In the data rows, 50 means zero.
Here are some points:
array([53, 31, 37, 54,  0,  9, 58, 42, 28, 56, 46, 44, 64, 54, 35, 56])
array([62, 74, 35, 31, 75, 27, 50, 51, 77, 44, 76, 41, 38, 41,  6, 61])
array([48, 39, 23, 71,  2, 13, 38, 44, 33, 50, 45, 62, 61, 58, 32, 41])
array([52, 44, 28, 64,  0,  6, 54, 38, 32, 62, 54, 46, 57, 55, 28, 49])
array([33, 71, 47, 65, 99, 61, 38, 44, 60, 30, 49, 59, 42, 68, 63, 46])
array([48, 60, 41, 60, 49, 31, 46, 44, 53, 49, 56, 51, 46, 54, 31, 51])
array([69, 34, 54, 40, 28, 41, 66, 52, 52, 50, 55, 44, 54, 30, 32, 61])
array([41, 73, 49, 57, 99, 54, 31, 52, 63, 38, 69, 62, 34, 57, 32, 54])
array([37, 53, 12, 77, 16,  0, 45, 43, 43, 48, 54, 51, 53, 63, 17, 56])
array([33, 60, 37, 76, 67, 41, 44, 52, 47, 45, 59, 64, 48, 68, 47, 58])
array([85, 51, 32, 16,  0, 14, 53, 50, 58, 63, 64, 29, 54, 18,  2, 59])
array([22, 45, 61, 88, 99, 82, 24, 49, 44, 30, 28, 82, 56, 93, 98, 36])
array([78, 34, 80,  0, 29, 79, 83, 69, 62, 59, 51, 18, 59, 19, 66, 58])
array([31, 39, 42, 89, 21, 42, 43, 40, 27, 42, 37, 68, 54, 74, 71, 41])
array([28, 65, 32, 94, 86, 34, 38, 44, 60, 35, 62, 57, 41, 69, 46, 45])
array([33, 67, 24, 82, 84, 22, 38, 41, 57, 32, 65, 65, 38, 72, 26, 52])
array([61, 43, 75, 27, 53, 67, 59, 57, 50, 58, 44, 51, 51, 40, 67, 50])
array([43, 82, 29, 55, 99, 31, 31, 54, 75, 43, 75, 49, 26, 49,  5, 66])
array([44, 14, 59, 69,  0, 47, 59, 44, 15, 60, 29, 66, 76, 55, 86, 38])
array([22, 58, 20, 99, 49, 15, 28, 40, 36, 37, 52, 74, 42, 79, 32, 43])
array([72, 60, 70,  9, 72, 81, 64, 58, 74, 46, 56, 30, 39, 32, 51, 60])
array([43, 45, 50, 67, 54, 66, 35, 44, 36, 46, 45, 62, 51, 58, 60, 44])
array([85, 82, 50, 10, 95, 48, 53, 56, 87, 53, 80, 39, 27, 22,  0, 68])
array([45, 61, 65, 41, 98, 91, 39, 58, 62, 43, 47, 58, 44, 48, 75, 42])
array([29, 31, 51, 79, 16, 50, 48, 44, 18, 46, 32, 66, 63, 67, 75, 37])
array([50, 31, 54, 54,  0, 40, 62, 39, 23, 62, 28, 44, 66, 47, 74, 39])
array([39, 54, 75, 66, 99, 99, 47, 55, 52, 32, 41, 66, 41, 66, 93, 44])
array([74, 44, 81,  2, 51, 82, 68, 66, 66, 61, 54, 31, 53, 20, 62, 54])
array([50, 29, 64, 59, 33, 63, 57, 46, 35, 49, 34, 55, 61, 59, 81, 42])
array([21, 48, 21, 95, 46, 19, 36, 39, 41, 48, 48, 62, 50, 77, 48, 51])
array([83, 47, 48,  0,  9, 31, 69, 57, 66, 66, 67, 20, 56, 14, 17, 66])
array([80, 56, 55,  6, 29, 37, 64, 65, 62, 65, 58, 22, 48, 12, 22, 64])
array([54, 30, 87, 32, 59, 99, 62, 52, 41, 52, 32, 50, 58, 43, 93, 43])
array([73, 71, 49, 11, 61, 50, 45, 64, 73, 51, 74, 31, 36, 23, 12, 69])
array([30, 54, 42, 89, 66, 47, 36, 45, 35, 42, 39, 74, 45, 72, 55, 41])
array([44, 34, 77, 48, 50, 79, 55, 44, 37, 50, 32, 53, 56, 55, 89, 39])
array([52, 32, 66, 39, 54, 77, 58, 57, 48, 57, 31, 47, 67, 48, 87, 47])
array([53, 54, 88, 31, 99, 99, 67, 75, 64, 40, 42, 50, 53, 48, 99, 59])
array([41, 38, 51, 74, 35, 48, 41, 42, 30, 60, 41, 65, 56, 61, 64, 37])
array([68, 40, 55, 17,  0, 31, 72, 57, 43, 66, 53, 29, 62, 33, 42, 52])
array([72, 63, 29, 27, 33, 17, 48, 47, 67, 55, 62, 34, 46, 26,  9, 60])
Here are 40 more points, each followed by its number:
array([54, 49, 20, 48,  0,  0, 48, 39, 35, 62, 50, 41, 59, 44, 18, 60]) 0
array([42, 33, 49, 69,  9, 42, 51, 49, 21, 61, 33, 56, 64, 58, 67, 46]) 1
array([81, 50, 54,  9, 23, 46, 67, 61, 57, 62, 57, 28, 53, 18, 30, 59]) 2
array([78, 56, 46,  7, 21, 37, 60, 57, 61, 59, 66, 24, 40, 23,  0, 61]) 3
array([40, 60, 54, 53, 99, 86, 41, 56, 64, 43, 52, 55, 48, 54, 67, 45]) 4
array([77, 45, 72, 10, 13, 61, 72, 65, 42, 71, 42, 34, 56, 18, 58, 52]) 5
array([84, 50, 31, 14,  0,  4, 70, 61, 57, 57, 60, 19, 58, 16,  6, 66]) 6
array([34, 43, 84, 69, 98, 99, 46, 64, 39, 43, 32, 74, 49, 59, 99, 36]) 7
array([66, 70, 34, 40, 50, 22, 43, 49, 64, 53, 69, 42, 38, 40,  9, 57]) 8
array([41, 29, 51, 64,  0, 49, 54, 35, 22, 52, 34, 55, 61, 65, 76, 43]) 9
array([49, 28, 77, 43,  0, 66, 68, 51, 12, 66, 26, 44, 71, 44, 89, 37]) 10
array([48, 43, 83, 43, 89, 99, 61, 58, 50, 37, 38, 50, 52, 60, 87, 46]) 11
array([56, 36,  9, 73,  0,  0, 47, 42, 33, 62, 46, 49, 59, 53, 13, 53]) 12
array([74, 60, 57,  8, 65, 50, 57, 59, 76, 50, 70, 30, 39, 26, 20, 63]) 13
array([38, 15, 68, 63,  2, 76, 58, 44, 22, 57, 23, 58, 73, 54, 99, 32]) 14
array([51, 67, 25, 52, 55, 14, 43, 47, 66, 56, 74, 45, 35, 47,  0, 61]) 15
array([33, 66, 55, 66, 99, 80, 33, 51, 61, 35, 51, 67, 43, 65, 65, 49]) 16
array([53, 50, 83, 14, 82, 99, 56, 55, 62, 52, 47, 38, 43, 34, 86, 44]) 17
array([64, 24, 80, 16, 12, 73, 75, 59, 35, 56, 32, 37, 70, 36, 85, 51]) 18
array([18, 45, 63, 92, 99, 86, 38, 55, 43, 31, 37, 67, 49, 77, 97, 35]) 19
array([28, 62, 37, 77, 79, 38, 27, 43, 47, 42, 60, 69, 41, 72, 37, 52]) 20
array([59, 60, 58, 21, 82, 75, 52, 57, 69, 50, 63, 43, 41, 40, 44, 61]) 21
array([81, 62, 40, 15, 37, 18, 54, 60, 68, 60, 78, 31, 44, 20,  0, 67]) 22
array([45, 28, 36, 86,  0,  9, 45, 40, 17, 64, 34, 61, 63, 58, 52, 40]) 23
array([57, 53, 60, 28, 65, 65, 61, 58, 61, 57, 49, 38, 51, 44, 57, 57]) 24
array([71, 65, 52, 10, 66, 45, 50, 55, 73, 55, 69, 33, 39, 23, 12, 59]) 25
array([76, 49, 43, 12, 17, 25, 60, 50, 57, 65, 60, 29, 44, 24,  2, 64]) 26
array([66, 48, 99,  4, 78, 99, 72, 62, 53, 44, 40, 41, 55, 33, 96, 51]) 27
array([53, 27, 61, 44, 14, 57, 66, 59, 34, 55, 38, 40, 73, 46, 77, 47]) 28
array([36, 38, 35, 87, 19, 30, 50, 44, 31, 43, 35, 60, 62, 64, 63, 45]) 29
array([61, 93, 34, 27, 99, 49, 39, 57, 97, 51, 87, 40, 21, 25,  0, 65]) 30
array([26, 45, 48, 95, 71, 65, 32, 40, 33, 35, 35, 76, 52, 76, 81, 34]) 31
array([32, 43, 30, 72, 34, 32, 53, 52, 38, 53, 50, 48, 60, 65, 54, 55]) 32
array([27, 41, 69, 75, 71, 94, 46, 41, 36, 37, 31, 66, 55, 77, 99, 38]) 33
array([47, 38, 30, 64, 19, 28, 49, 49, 40, 57, 43, 45, 58, 54, 52, 50]) 34
array([70, 62, 76,  7, 89, 84, 52, 63, 72, 47, 59, 41, 44, 26, 49, 57]) 35
array([18, 46, 67, 89, 99, 91, 45, 49, 42, 28, 38, 72, 53, 82, 99, 41]) 36
array([39, 20, 62, 71,  8, 57, 52, 44, 17, 53, 19, 70, 72, 66, 97, 32]) 37
array([48, 67, 30, 55, 46, 19, 43, 43, 54, 44, 64, 51, 39, 53, 10, 59]) 38
array([49, 61, 86, 17, 99, 99, 47, 62, 64, 46, 45, 48, 52, 38, 93, 43]) 39
Which of these numbered points is nearest to each point below, ignoring the 3 directions in which the first points spread most? Its number follows each.
array([40, 64, 57, 58, 91, 72, 45, 53, 55, 37, 47, 58, 46, 57, 64, 44]) > 2
array([65, 46, 77, 18, 55, 84, 68, 56, 53, 50, 48, 41, 48, 34, 68, 54]) > 38
array([76, 52, 52,  8, 11, 41, 63, 57, 54, 62, 59, 22, 47, 23, 16, 56]) > 3
array([36, 35, 24, 74,  0, 17, 46, 51, 26, 59, 50, 48, 61, 49, 39, 50]) > 19
array([64, 36, 35, 37,  1, 28, 61, 52, 45, 63, 43, 33, 62, 38, 46, 56]) > 34
array([71, 59, 65, 15, 77, 73, 63, 62, 67, 45, 59, 38, 44, 35, 51, 62]) > 18
array([62, 63, 74, 19, 78, 82, 60, 69, 63, 53, 47, 40, 48, 28, 61, 56]) > 1
array([59, 21, 72, 21,  7, 74, 77, 66, 32, 65, 32, 29, 76, 36, 94, 54]) > 32
array([68, 64, 39, 20, 39, 34, 53, 56, 63, 53, 69, 28, 37, 26,  0, 61]) > 3
array([34, 69, 25, 81, 93, 27, 35, 53, 70, 45, 62, 62, 34, 63, 21, 55]) > 15
array([33, 50, 57, 59, 76, 78, 54, 50, 51, 46, 42, 53, 55, 65, 83, 44]) > 24
array([26, 23, 53, 85,  9, 54, 49, 37, 12, 56, 24, 72, 74, 73, 98, 31]) > 16
array([60, 75, 70, 16, 99, 91, 49, 59, 69, 48, 51, 39, 39, 38, 59, 51]) > 0
array([16, 65, 25, 94, 81, 36, 21, 34, 50, 29, 58, 68, 38, 84, 43, 47]) > 33
array([52, 26, 50, 52,  0, 34, 57, 40, 28, 58, 43, 52, 59, 57, 57, 43]) > 13
array([21, 47, 71, 72, 99, 99, 39, 47, 58, 36, 51, 73, 38, 68, 86, 38]) > 14
array([41, 37, 43, 60,  0, 27, 50, 46, 27, 62, 44, 56, 62, 54, 46, 47]) > 20
array([ 9, 47, 48, 99, 83, 73, 34, 35, 36, 30, 35, 81, 46, 95, 95, 22]) > 17
array([38, 55, 79, 53, 99, 99, 42, 60, 66, 34, 52, 61, 37, 55, 92, 43]) > 14
array([46, 34, 69, 40, 32, 68, 68, 53, 33, 58, 34, 43, 67, 53, 90, 46]) > 24
array([87, 41, 56,  0,  0, 25, 71, 52, 52, 72, 56, 22, 49, 14, 14, 60]) > 26
array([47, 47, 77, 54, 62, 78, 53, 51, 45, 47, 33, 56, 50, 54, 90, 39]) > 8
array([28, 46, 68, 74, 99, 96, 48, 52, 44, 36, 39, 68, 53, 75, 99, 45]) > 36
array([33, 37, 33, 84, 36, 38, 38, 31, 35, 51, 41, 59, 49, 73, 50, 41]) > 26
array([38, 52, 23, 77, 52, 25, 44, 45, 45, 48, 53, 59, 54, 70, 39, 50]) > 24
array([36, 33, 35, 77,  4, 23, 46, 41, 19, 56, 37, 60, 70, 61, 59, 48]) > 0
array([36,  8, 77, 65,  0, 67, 71, 45,  5, 53, 16, 64, 80, 67, 99, 39]) > 11
array([49, 58, 74, 43, 99, 95, 47, 56, 63, 38, 48, 54, 40, 45, 67, 43]) > 31
array([50, 51, 68, 38, 76, 79, 48, 48, 56, 49, 48, 56, 46, 45, 64, 42]) > 25
array([40, 35, 12, 85,  0,  0, 47, 28, 23, 65, 41, 54, 73, 63, 22, 46]) > 12
array([53, 69, 49, 39, 99, 60, 46, 51, 68, 48, 60, 44, 39, 51, 45, 52]) > 24
array([43, 25, 66, 55, 12, 66, 61, 44, 25, 51, 22, 61, 62, 64, 86, 36]) > 38
array([48, 29, 77, 44, 15, 74, 64, 54, 28, 50, 29, 50, 64, 46, 85, 41]) > 38
array([25, 61, 15, 85, 52, 21, 28, 35, 48, 38, 62, 65, 41, 75, 28, 52]) > 21
array([61, 46, 98,  4, 80, 99, 65, 67, 55, 49, 45, 40, 48, 29, 89, 51]) > 27
array([43, 73, 29, 66, 85, 26, 40, 50, 68, 38, 75, 52, 35, 56, 15, 58]) > 36
array([36, 16, 53, 70,  0, 42, 63, 48,  8, 58, 19, 61, 79, 61, 95, 41]) > 6
array([28, 58, 65, 76, 99, 91, 45, 48, 51, 29, 38, 64, 49, 70, 98, 42]) > 29
array([73, 76, 39,  6, 35, 16, 66, 57, 65, 74, 70, 16, 41, 19,  0, 63]) > 10
array([59, 84, 58, 23, 99, 79, 42, 58, 88, 39, 66, 43, 30, 34, 31, 56]) > 14
array([69, 55, 47, 15, 33, 28, 53, 44, 76, 62, 58, 31, 48, 22, 12, 55]) > 25
array([59, 50, 64, 18, 63, 78, 67, 59, 64, 52, 48, 34, 52, 35, 65, 55]) > 24
array([53, 69, 85, 23, 99, 99, 46, 68, 74, 38, 48, 44, 44, 37, 85, 47]) > 39
array([11, 49, 40, 99, 99, 55, 18, 39, 39, 36, 43, 89, 45, 89, 70, 32]) > 25
array([48, 49, 12, 68,  6,  0, 46, 45, 41, 53, 52, 47, 53, 57, 16, 60]) > 34
array([51, 55, 55, 56, 83, 65, 52, 55, 59, 40, 56, 50, 44, 50, 58, 48]) > 19
array([49, 54, 33, 65, 60, 24, 42, 42, 62, 42, 58, 52, 47, 63, 29, 55]) > 13
array([63, 61, 78, 15, 99, 93, 58, 58, 75, 43, 55, 41, 40, 41, 65, 49]) > 13
array([66, 65, 79, 19, 99, 89, 52, 58, 68, 48, 53, 48, 47, 32, 59, 55]) > 35
array([36, 43, 78, 60, 90, 97, 44, 48, 42, 49, 37, 70, 53, 59, 92, 33]) > 25
array([57, 73, 46, 28, 63, 31, 46, 54, 66, 50, 77, 44, 31, 35,  4, 59]) > 20
